Rows are one point carried round by a steady rotation, each followed by how many ticks it has turned.
The counts run from 0 to 351.
[137 101 131 123 138 119 116 111 171 122 134  98  94 130 116 106 144 148
  68 145 112 122 142 145 137 111 109 130 124 125 134 124  79 181  62 140
  74 125  82 175 162 171 140 142 100 131 115] | 114
[ 72  93 169  98 107 100 166 155 149 129 132 102  97 145 116 163 136 108
 137 141 112 182 112  91  87 156 126 110 129 147 137 129 141 114 121 142
 140 151 130 159 143 183 148 123 109 173 104] | 217
[113 107 145  89 151 101 117 140 155 109  84 104 138 158 121 113 117 110
 137  88 133 148  98 143 168 117 142  98 157 130  88 137 108 152 114 158
  70 107  91 177  68 145 122  98 141 153 121] | 41
[ 75 131 178  93 109  69 155 134 138 130 143  99 138 154 124 136 109 149
 148 138 121 184 125 107 103 130 115 137 135 158 119 153 151 179 106 157
 112 145 126 185 137 162 147 111 117 164 104] | 215
[141 116 174  91 139 154 156 133 163 116 120 115 109 134 110 112  98 110
 145 139 122 213 129 105 103 161 122 104 151 142 108 162 124 140 135 147
 140 108 137 172 109 184 127 172 134 147  62] | 195
[104  97 127 127 142 136 121 116 114 112 136 139 145 142  89 134 101 127
 155 160  99 162 116 165 142 130 124  85 140 142 103 137 156 183  99 177
  83 143  77 181  79 166 132 100 131 112 129] | 15
[110  57 109 139 132 152 107 121 129 110 120 125 127 126  55 125 145 102
 136 150  95 115 102 135 126 128 141  75 115 143 120 137 176 154 110 140
  78 153  91 145 117 175 144 114 118 123 108] | 13
[ 73 102 135  97 157 144 155 122 117 129 145  97 135 145 145 163 136 114
 101 141  76 144 128 102 137 136 122  84 123 159  81 119 151 131 111 171
 112 127 106 150  94 182 111  92  90 141 113] | 27
[106  82 154 139 124 165 111 102 121 130 130 120 109 124  90 141 135  85
 141 147 105 174  99 141 141 160 124 115 119 149  94 100  99 162  92 175
  91 109  94 167  89 183  91 101 130 118 111] | 305
[ 78 107  89 128 134 143 175  78 157 136 138 115 157 131  91 118 136 108
  83 100 109 141  93  60 134 105  93 101 127 143 145 122 153 146 143  98
 106  97 128 123 117 148 146 124 110 143  91] | 160
[ 97  65 114 155 150 150 102 107 118 116 155 116 111 136  94 138 150 154
 142 137  92 136 103 125  94 130 100  83 130 128 127 159 133 174 109 146
  82 150 108 139 144 191 164 104 108 149  84] | 3
[ 84 119 130  73 120 101 170 154 155 126 160 124 115 156  89 155 115 130
 131 153 105 132 136  92 114 127 135 108 107 149 117 154 196 120 117 122
 131 135 141 170 144 171 159 140  90 156 104] | 212
[111 103 168 130 101  98 123 102 163 131  93 104 109 107 111 102  87 119
 152 159  98 107 116 136 118 130 102 130 102 111 169 104 108 178  86 155
  94 111 116 147 164 169 136  92 117 136  92] | 88
[ 96 121 127 113 140 114 131  92 138 150 133 119 143 137  74 105 110 132
 157 108 102 133  94  82 132 125 126  98 152 166  88 123 140 168 126 163
  92 127 120 173  70 178 112  93 147 145 150] | 20
[148 123 163 112 137 137 142  87 171 149 117 102  99 123 113 117 117 138
 101 129  85 118 146 108 134 157  98 158 107 155 122 118  74 165  94 157
 112 119 116 178 158 190 108 139 121 142 119] | 110
[ 98 107 138 106 162 150 164 136 142  99 147 157 144 161 134 146 131 112
 133 114 112  77 152 154 136 154  79 143  67 139 134 128 126 120 155 103
 109 130  91 177 126 192 118 124 101 157  98] | 264
[ 45  73 122 124 119 142 124 112 119 115 202 125 134 144 104 135 148  91
 118 140 115 106 116 105 125 137 117 124 100 152 145 121 139 135 142 135
  91 118 123 166  92 191 138  97 127 127 122] | 291
[101  93 104 109 124 112 112 111 151 136 129 116 130 140  70 124 157  72
  97 117 110  91 107 108 164 115 162 106 123 159 103 124 146 142 105 134
  43 115 108 155  89 161 119 121 133 133 103] | 313
[115 107 163  80 121 104 144 127 139 108  94 141 125 150  92 135  59 129
 175 129 128 148 135 164 152 149  83  98  99  89 125 122  99 132 121 150
 137  96 109 177  98 161 150 100 147 129  97] | 68
[142 140 157  93 143 131 166 108 158 148 127 136 175 164 125  92 109 120
 141  92 103 161  87  82 138 120 129 109 161 144 129 160 116 176 144 133
  85  92 146 177  89 168 147 141 154 143  86] | 183
[127 115 163  97 138 132 132 132 158 128 136  98 117 147 138  99 122 134
 140 120 125 192  96 103 103 114 134  93 171 131 144 169 108 168 107 145
  86 112 133 169 127 161 165 150 123 157  65] | 193
[ 91  98 134 122 132 176 138  78 110 150 172 143 105 138  98 150 129 111
 150 129  89 150 113  90 124 170  83 121  99 144 105  96 109 145 135 160
 119 121 134 163  97 192 110  93 135 132 114] | 295
[ 95 129 124  69 117 105 202 156 136 144  96 156 129 145  99 134  94 114
 162 149 105 151 123 132 115 154 106  97 115 127 121 114 129  97 115 153
 118 143  75 176 125 176 115 122 105 136 159] | 232
[140 117 152  90 123  92 126 105 166 122  74 119 134 141  73 127  92 115
 134  91 143 153 141 130 170 135 128 122 125 127  72 141 117 151 111 136
  84 102 120 159  69 141 125 136 156 141  77] | 336
[120  84 113  97 140 138 135 126 122 139 145 130 120 177  97 162 166 103
  91  92  77 120  97 114 154 130 147  78 113 119  99 114 111 115 100 144
  71 125 125 145  93 180 141 109 129 141 119] | 318
[ 77  94 156 140 140 169 172  94 145 124 107 121 164 121 125 165 129  76
  97 129  70 176 107  95 140 139  93 117  99 150 146 114 138 150 139 126
 132 110 114 122 120 168 112 134 115 132  71] | 164
[ 85 135 107 107 142 156 201  77 135 144 147 138 166 145 100 137  93 126
 106 110  93 174 118  82 152 115  67 115 118 138 127 118 124 159 137 124
 127 101 110 147  91 152 119 127 122 126 120] | 158
[ 63 117 185  89 107  95 168 143 141 118 141  92 118 147 127 159 123 123
 146 149 116 192 121 100 102 161 125 134 128 152 118 135 140 148 116 152
 134 146 133 176 132 177 132 118 112 171 109] | 216
[ 83  87 137 145 126 133 112  85 108 140 188 132 123 146 103 125 136 128
 150 119 106 129  78 101 115 140 103 126 122 145 131 121  99 178 128 149
  71 129 125 164 108 185 146  79 147 142 121] | 293
[ 75  87 119 108 151 164 137 121 146 111 163 112 101 138 116 116 143 118
 136 100 149 107 133  96  92 159  78 130 111 139 138 128  90 111 175  97
 115 113 119 158 131 199 131 116 120 164  88] | 270
[ 65  79 109 121 124 173 118 130 130  85 172 111 109 120 101 112 124  88
 144 145 163 138 136 144 109 151  94 120 114 137 147 132 110 127 148 127
 108 116  87 170  97 190 125 118 131 122  95] | 280
[ 98 116 152 151 134 127 155  57 147 133 110 117 181 128 103 129 114 123
 107 103  97 161  87  79 152 103  81 128 121 152 138 127 122 202 133 131
 104 102 116 131 120 149 123 119 128 152  87] | 162
[113  94 141  95 115 124 138 125 167 103  84 130 141 149  75 173 126  87
 111  95 127 126 165 138 174 144 128 100  83 122  95 148 153 104 117 116
 113 117 129 150  86 157 145 147 133 146  68] | 338
[ 99 106 123  56 152 106 145 142 160 109 123 119 132 171 114 153 123 124
  95  92 110  92 133 111 169 115 128  98 102 122  91 132 169  98 125 117
 103 113 140 161 101 151 145 113  94 162  79] | 49
[107 104 138  99 117  75 168 150 135 134  74 131 136 139  74 134 111 120
 172 135 119 148  83 151 111 137 129  91 130 123 140 116 116 144  93 146
  84 147  79 175 150 168 134 100 124 150 149] | 230
[ 79  86 102 139 130 145 163 106 116 129 127 153 157 159  65 155 127 106
  97  99  97 140  82 105 144 104  88  78 111 108 166 114 120 128 125 110
 100 133 106 128 125 161 174 125 129 121 133] | 155
[139 110 107 114 128 157 146 118 183 125 124 142 110 132  69 130 122 100
  86 118 112 115 171 140 150 174 111 122  92 144 114 129 106 119 108 115
 128 139  96 190 131 181 120 184 126 125 137] | 122
[107  79 123  97 106 121 132 137 154 127 124 113  87 122 109  93  99  99
 121 172 112 103 116 145 121 118 114  90 128  97 185 105 104 113  81 144
  87 108  99 151 136 178 164 102 111  99 124] | 92
[113 112 119  68 125 142 145 132 154 110 117 108 109 150 121 150 111 114
 103 119 133 184 156 137 164 132 105  89 132 117  69 132 106 112 111 151
 113  88 106 157  61 153 132 143 124 130  78] | 332
[ 60 126 154 100 120  81 185 147 162 132 101 123 145 139 119 148 148  95
 126 120 105 101 124  95 118 144 125 137  99 163 133 111 139 103 148 120
 106 139 100 166 143 179 104 114  98 171 130] | 238
[111 113 119 101 146 176 183 108 151 114 124 120 145 124 132 108 102  95
 102 135  98 201 123 112 131 118  86  88 147 129 131 121 124 137 130 144
 121  87  93 137  90 162 113 145 111 106  77] | 169
[131 113 135  81 159 137 130 135 152 103  83 103 129 130 113 136 115 104
 114 140  99 150 135 143 167 135 126  96 122 149  57 120 159 146 105 157
 106 112  83 173  86 152  94 111  90 139  91] | 37
[ 89 117 144  70 123 106 157 128 134 107 131 127 144 188 116 174  90 135
 126 105 128 151 163 151 181 126 101  99 105 100  99 158 120 137 104 140
 111 109 113 162  74 158 158 122 143 130  92] | 342
